One turn moves each row of this set onto another row. After a few examples, where does it send each row asked below?
k416: [ 75  -4 -17 -25   6  34  -1  25  -9 -15   3   8  -8   9   2  31  19 -25
  60   2 -18 -27  19   1  31  28  -4   0 -16]
k358: [ 35   6  10 -35  22 -20   9  29  10 -46  29  20  13   6  17 -14  12  29
  33   6 -21 -33  30   3  -2  29  12  -2  17]
k873: [ 29  -8   6 -46  21 -39  -3  21   3 -55  22  -9  -3   7  37 -21  23  -4
  17   8  -3 -23  23   4  -6   3  16   1  12]
k167: [ 26 -10  12 -33  24 -26   8  38  -1 -39  20  18  12   2   5 -22  17  12
  35 -18 -13 -10  38   4   5   8  13  -2  37]
k25: [ 27  -7  34 -41 -35  11  -5  25  -4 -34   9  -7 -18  16  14  18  12 -21
  -9  14  -4 -39  23   1   5 -11   1 -19 -37]
k795: [ 46  -6  39 -50 -20   7   8  22 -12 -26   6   9 -14  -2  10  29   6 -21
  -5  13  18 -36  28  10   9  -6 -14 -36 -33]
k726: [ 16 -39  10 -24 -17   5  -5  27   0  26  -8  12 -15  10  14  16  14 -12
   0  -6  -4   9  27   4  19 -15 -29   6  21]
k58: [ 45 -25  13 -17  27 -12 -10  18  21  -2  19   3 -18  -6  11  40   6 -17
   0 -33  -6 -17  68   1  42  24 -19 -27  -7]
k635: [ 64  -6 -10 -20   1  23   2  37  -3 -22  26 -13  -5  14  -9  29  22 -22
  62  -3 -12 -31  25  11  37  33   3   4 -21]
k127: [ 33   5   2 -48  19 -26   5  20  -2 -55  10   1   0  15  17 -19  27  13
  35  12 -11 -21  13  22   7  20  16  16   2]
k388: [ 58 -26  23 -21  27 -22   7  25  13   0  30  -3  -7 -14  16  44   2 -22
  10 -19  19 -28  63   5  25  20 -22 -30 -12]
k755: [ 40 -21 -14 -37   5  21 -12  46  10 -12  -3   3 -33  25 -13  22  16  22
   2 -24   1  -4  34  10  21 -12 -33   1 -42]
k245: [ 35 -27 -14 -25  11  15 -17  32  14 -10   3  21 -21  30 -19  30  28  25
  10 -23  12 -27  33  13  25 -13 -35  -4 -41]
k22: [ 34 -20  15 -47  32 -32  -7  45   2 -47   6   6  -2  11  17 -25  22  14
  24 -12  -6 -13  43  -2 -15 -12  13  11   0]
k620: [ 38 -16   6 -39 -28  20  -5   9  -6 -30   8   7  -7  13  12  30  15 -28
  -7  15  -4 -44  11   5  18 -20 -14 -24 -37]
k632: [ 32   5 -12 -30  27 -29   6  26   9 -53  33   2   5  11  21 -17  20  21
  34  -3  -6 -30  18   2  -5  17   8  -3  21]
k111: [ 51 -13 -11   3   5   8   0  21  16   5  10  15  -2  10  40  29   1  -4
  24   5 -14 -49  24 -40 -23   1 -22 -12   0]
k927: [ 17 -48  13 -23 -11   0 -14  13  -1  24 -10  24  -9  16   7  23  31 -18
  10  -1   9  -8  27  15  29 -17 -26   8   8]
k985: [ 45 -30  -8 -11  24 -10   2  24  26  12  23 -10 -10  -1  13  41   0  -6
   2 -27 -16  -8  56   8  41  25 -30  -4  -8]
k781: [ 43 -29 -16   3  -5   2   3  10  14  10  17  11  11  13  36  36   9 -14
  19  14 -10 -54  14 -22  -9  -9 -27  -4  -5]
k555: [ 39 -13   3 -50 -34  31  -8  25  -5 -24   9  -2 -22  11  23  19   9 -22
 -10  20  -9 -22   9  -3  11 -16 -16 -20 -24]
k391: [ 44  -6  24 -44 -23  18  -7  12  -7 -32  -3   5 -19   3  24  25   6 -34
  -9  13 -12 -35  25  -7  11  -6  -4 -30 -30]
k83: [ 21  -8   7 -41  28 -42   0  28   5 -46   1   0  -6  19  19 -23  25  24
  17  -6  -3 -14  26  13 -10  -2   6  19  -1]
k905: [ 39 -42  -3  -9  25 -17 -10  11  25   7  28   2  -5   2  11  45  14 -16
   2 -25   0 -27  57   9  43  12 -28 -14 -11]
k829: [ 30 -10   4 -24   1  16 -12  51  12 -16   3  10 -28  36 -23  18  26  37
  22 -20   9 -26  34   8   9   0 -20   5 -43]
k415: [ 33  -4  24 -43  32 -36  10  28   6 -47   8   9   8   5   7 -12  12  21
  20  -9 -24 -18  47  19  11  24  14  12  -5]
k140: [ 70 -19 -30 -19   6  25  -1  18  -1 -16  21  -1   3  12   1  40  22 -29
  49   2 -11 -39  15   8  37  14 -13   0 -27]
k385: [ 36 -26  13  -4  21 -21  -5  30  28  -3  43 -15 -10   1  10  37   7 -12
  10 -31  -2 -28  66   0  33  28 -13 -19  -7]
k898: [ 24 -14  -2 -33  30 -40   1  29   1 -40  18  -2   2   7  17 -22  26   3
  34 -15  -1  -6  29  10   6   4  10   9  32]
k269: [ 37 -22  -1  10  -4  -5   3  32  18  11  24  -2   4  16  37  23   8  -6
  33   8  -7 -48  25 -32 -24   2 -15   2   8]
k889: [ 35 -12  13 -50  18 -21  -8  37   0 -55  31   7   2   0  28 -24  20  -2
  26   3  -7 -22  34  -7  -7   0  20 -12  23]
k182: [ 28 -38  20 -24  -2   5 -16  23  -6  26 -24  26 -19  10  11  16  28 -21
  25  -6   2   4  36   3  22  -4 -16  10  20]
k282: [ 75 -11 -32 -31   6  32  -1  32   6 -16  21 -12 -13  11  11  35  12 -13
  40   7 -20 -23  19   6  32  27 -16   5 -32]
k379: [ 13 -41  34 -23 -20  -6 -12  29  -5  22  -7   7 -14  16  12  10  30 -24
  22   3   7  -3  33   8  17  -6  -6  16  18]
k265: [ 80 -12  -4 -29  14  19  10  37 -14  -7  15   5  -3   1  -6  35  20 -22
  67   1  15 -24  25  12  28  25 -13  -4 -14]
k260: [ 51  -8   5 -29  12  13   2  48   4 -11   2  24 -20  19 -17  28  16  35
  24 -15  30 -31  33   4  -3  -5 -35 -15 -39]
k559: [ 39 -33  35 -32  -9  -2   4  27 -18  25 -17  23  -7   4   9  20  24 -20
  33  11  24  -6  27  14  12  -3 -20   8  12]
k99: [ 23   4   6 -39  29 -39  10  22   7 -55  20  -1   0   8   6 -14  18  19
  17 -17  -9 -16  32  23  17  19   9  -1   7]
k80: [ 44 -19 -16  -4  -8   9   7  18  19  15  25   2   1   6  45  31  -3  -8
  12  17 -21 -34  17 -23  -5  10 -29  -5  11]
k837: [ 54 -21   8  -4   9  -9  12  30  10  17  11  15   2   5  34  32   3   4
  27  12  17 -47  27 -24 -30  -2 -31  -9  -4]
k174: [ 47  -9  15 -56  26 -22  -6  33   0 -50   8   6   1  11  24 -20  25  11
  38  17 -16 -22  32   9  -3  17  22  20  -8]
k24: [ 38 -12   0 -25  14  17 -17  39  14  -9 -13  27 -32  27 -12  23  19  36
   9 -25   5 -22  41  -2   7  -5 -31  -6 -37]

k83 goes to k127
k781 goes to k927
Now these:
k265 goes to k388
k22 goes to k174
k391 goes to k24
k269 goes to k379
k282 goes to k985

One turn moves each row of this set onto another row. After a few examples, where does it send each row asked below?
k562: [-19  11  -6   3   4 -22 -14 -11  28  12   9  -9 -25  50   4 -27  12  13
 -12  31  -6 -24   8 -17 -16 -27 -19 -26   0 -11  -3 -33 -15  18  15]
k557: [  8  31  15  21  31  25   6   8  35 -19   1   5 -41 -16 -41  -1   9 -23
  23  -4   8  -1  32  15  21  -3 -39  -1 -16 -14  13   1 -17  -7  -1]
k710: [ 14  32   4  19  27  28   6   8  28 -17  11   3 -40 -23 -44  -6  12 -25
  15   0   7  -1  28  12  25   1 -40   8 -13 -11  15  -8 -19  -2  -1]
k520: [-23  -1  18  -5   7 -20  23 -12   0 -14  -6 -29 -30  30 -17 -36  10  23
  16 -12   1   7  32   0 -23 -32 -30  -1  10  21   2  -8 -22  13  15]
k448: [-33   6  -8  20  -1  -9  -7  49  27  17  24  -9  -4  16 -14   0  -8 -27
   3  16  14  24  18  -9   8  17 -33 -20  21   5  34  -6  31  -4   1]
k987: [  4  -7 -47  -2   2  -6  46  28  13   6 -14  -8 -22  15 -18 -21   4 -17
   1  34 -34   4 -10   4  19 -27 -14   1  12  12   0  -9   1   5  25]
k574: [-21  -9  13  26  24   3  26   9   9  30  -1   4 -30  29 -14 -10  11  16
 -11 -17   6 -15  28   2 -33 -15 -24   5   3  20  21 -13 -29  29  30]
k72: [-12  26  17  15   3 -13  -7   0  41   7   2  31 -25 -15 -32  12  -5 -41
   5 -12  29   7   8 -21   5 -16 -27 -34  28  12  16  -5   2  -1  -8]
k69: [-12  27   8  24  -2 -14  12  18  26 -28  -5 -12   4 -17 -13 -21  20 -21
  41  17   0   1  15   2  36   5 -24 -17  33 -29  15 -30 -34  21 -10]
k919: [ -4 -21  12  26  -5 -19  24  19   5   8 -33 -12 -15  45  -8  -3 -10  34
   7  14 -20 -17  17  11   4 -17 -24 -12  28   2  -6 -12   9  35 -16]
k465: [ -8   9  -6  -8  18   4   2  20  -4   6 -10  15 -33  37 -36 -49  -6   7
  -8   5 -15  -5  -5 -11 -21 -16 -40  -9  17   1  12  -8  12  59  11]
k544: [ -8  30  16  24  -1 -17  14  16  30 -31  -8  -7 -12  -9 -12 -25  14 -24
  49  12   8  -1   9   4  32  -1 -23 -24  31 -26  16 -30 -37  16 -13]
k714: [  9  34   7  17  27  25   6   9  34 -21  10  -9 -30 -22 -46  -1  14 -21
  15  -7   0  -3  28  12  24  -2 -43   1 -12 -17  15  -9 -14  -7   0]
k841: [-14  24   2   7 -22  17   6  49  -2 -15  16  -7  -3  12  -3  -6 -15 -13
  25  24  15  -8  12  23   8   2 -45   5  41  -9  33 -18  30   6  12]
k215: [-10  24   7  19  -3 -18  13  14  31 -27  -7  -6  -9 -13 -16 -27  21 -27
  38  16   5   7  13   0  38   3 -21 -17  33 -22  13 -34 -36  23 -18]
k888: [ -5  36  14   3   0 -11  -5   0  37   9   7  27 -23 -20 -41   6  -3 -43
   0  -9  25   4   2 -18   1 -17 -26 -32  30  12  17  -9  -2   6 -11]
k949: [-12  33  14   6   5  -3 -13   1  41   7   8  20 -17 -20 -43  13  -5 -40
  -2 -14  26   5  10 -19  -1 -22 -26 -30  28   8  17  -7   9   5  -5]
k891: [ -2  19 -22  -8  27  -5  34  12 -14  -2  -3 -22 -29  19 -30 -51 -16 -11
  -2  10 -17  23 -12  -6   2 -34 -24   1   7  14   7  -7  23  22   8]
k237: [-18   2   3  -9 -14  -4  15   4 -13   9  -8 -36 -16  20  13 -30  -5  -3
  22  11  -6  -1  12  12  -3 -38   3  10  -7   0  -3   9 -27  -7  27]
k705: [-29  53  14   5   6  -4  21  34  43 -17  -7 -11  -8   7 -25 -19  -1  -6
  28  27  -7   9  14  39 -23   3 -35  -4  37 -25  23 -17  15   6   9]
k849: [ -4  17  -4   1  33  -1  -2  40  64   0   1   4  -4  23 -19  -1  -2  -6
   1   6  -3  24  34  18  -6  14 -44   0  18 -17  11   6  18  -7   8]
k664: [ -9  18  11  17   1  16 -18  30   7  -2  -3  34  16 -26   1   3 -13 -25
  22  18  28  -1  25  -2  21 -11  -5  -1  28  -9   8  -3  -5  39   6]
k585: [-16  -8  -4  13 -13 -10  22  14  12  48  -7  -9 -14  30  14  -6   4 -15
  -5  -4  -1 -24  -7   0 -14 -25  -1  -5  19   1  17  -9 -38   3  31]
k584: [ -5  18  16  26   2  16 -12  32   2  -6  -2  39   3 -23   9  -1 -18 -24
  29  16  31  -2  21   0  26 -10  -2  -2  17  -6  10  -5  -9  30   5]
k870: [ -2  21  13  11   1  17 -14  32   6  -2  -5  40   7 -25   0  -2 -12 -26
  21  19  25   2  23   4  26  -9   1   1  16  -6   5  -2 -10  40   1]
k5: [-18  31  13   8  35   5  17 -17  -6  18  -6  -5 -15  38  16 -22   1  12
 -26  20  -6 -15  12   9   0 -31 -20   7 -14 -17   2 -18   6  26  14]
k742: [ -6  -1 -21   6  13   4  13   6   7   9  15 -16 -22  34  -5   2   9   5
   7  57   5 -33  33   5  -7 -35 -13 -17 -18  22   1  -9 -11  19  29]
k533: [-17  -7  -7  60  10   2  27  15  16  22 -18 -31 -42  26 -17 -11 -11  19
   0  24 -26 -10   3  16  -5 -15 -10   7   2  -9   2 -31   6   9  -2]
k249: [ -8   5  10  21   7 -13   4  16 -10  28 -14 -21 -19  26 -24  -9 -34  19
  17  30 -11  -8  10   8 -31 -25  -6 -24   4  13  -6  21  15  26  -8]
k604: [-18  -9 -28   7  -5   0  17  37  21  20 -21  24 -29  25 -30 -24  15  -4
  -3  37 -35 -18  -3  -2 -10  -5 -18 -14  13   2  10 -10  -8  46  27]
k797: [-13  20  -1  -1  18 -23  54 -20  -2  12  -4 -25  -9  40   0  -1  10  -7
  -6  31   6 -20  13   7   4 -44 -26 -23  21  20  10 -17   2  20   8]
k6: [ 23   0 -17  27   7  -8   5   2  18  24  -3 -33 -37  34 -20  -9 -32  10
   5  12 -10 -18 -12   5 -24 -34 -27  -6  25  -3  -7  -6   7 -10  -1]

k585 goes to k237
k987 goes to k891
k841 goes to k705
Now these:
k557 goes to k72
k249 goes to k919
k215 goes to k710
k949 goes to k664
k562 goes to k742

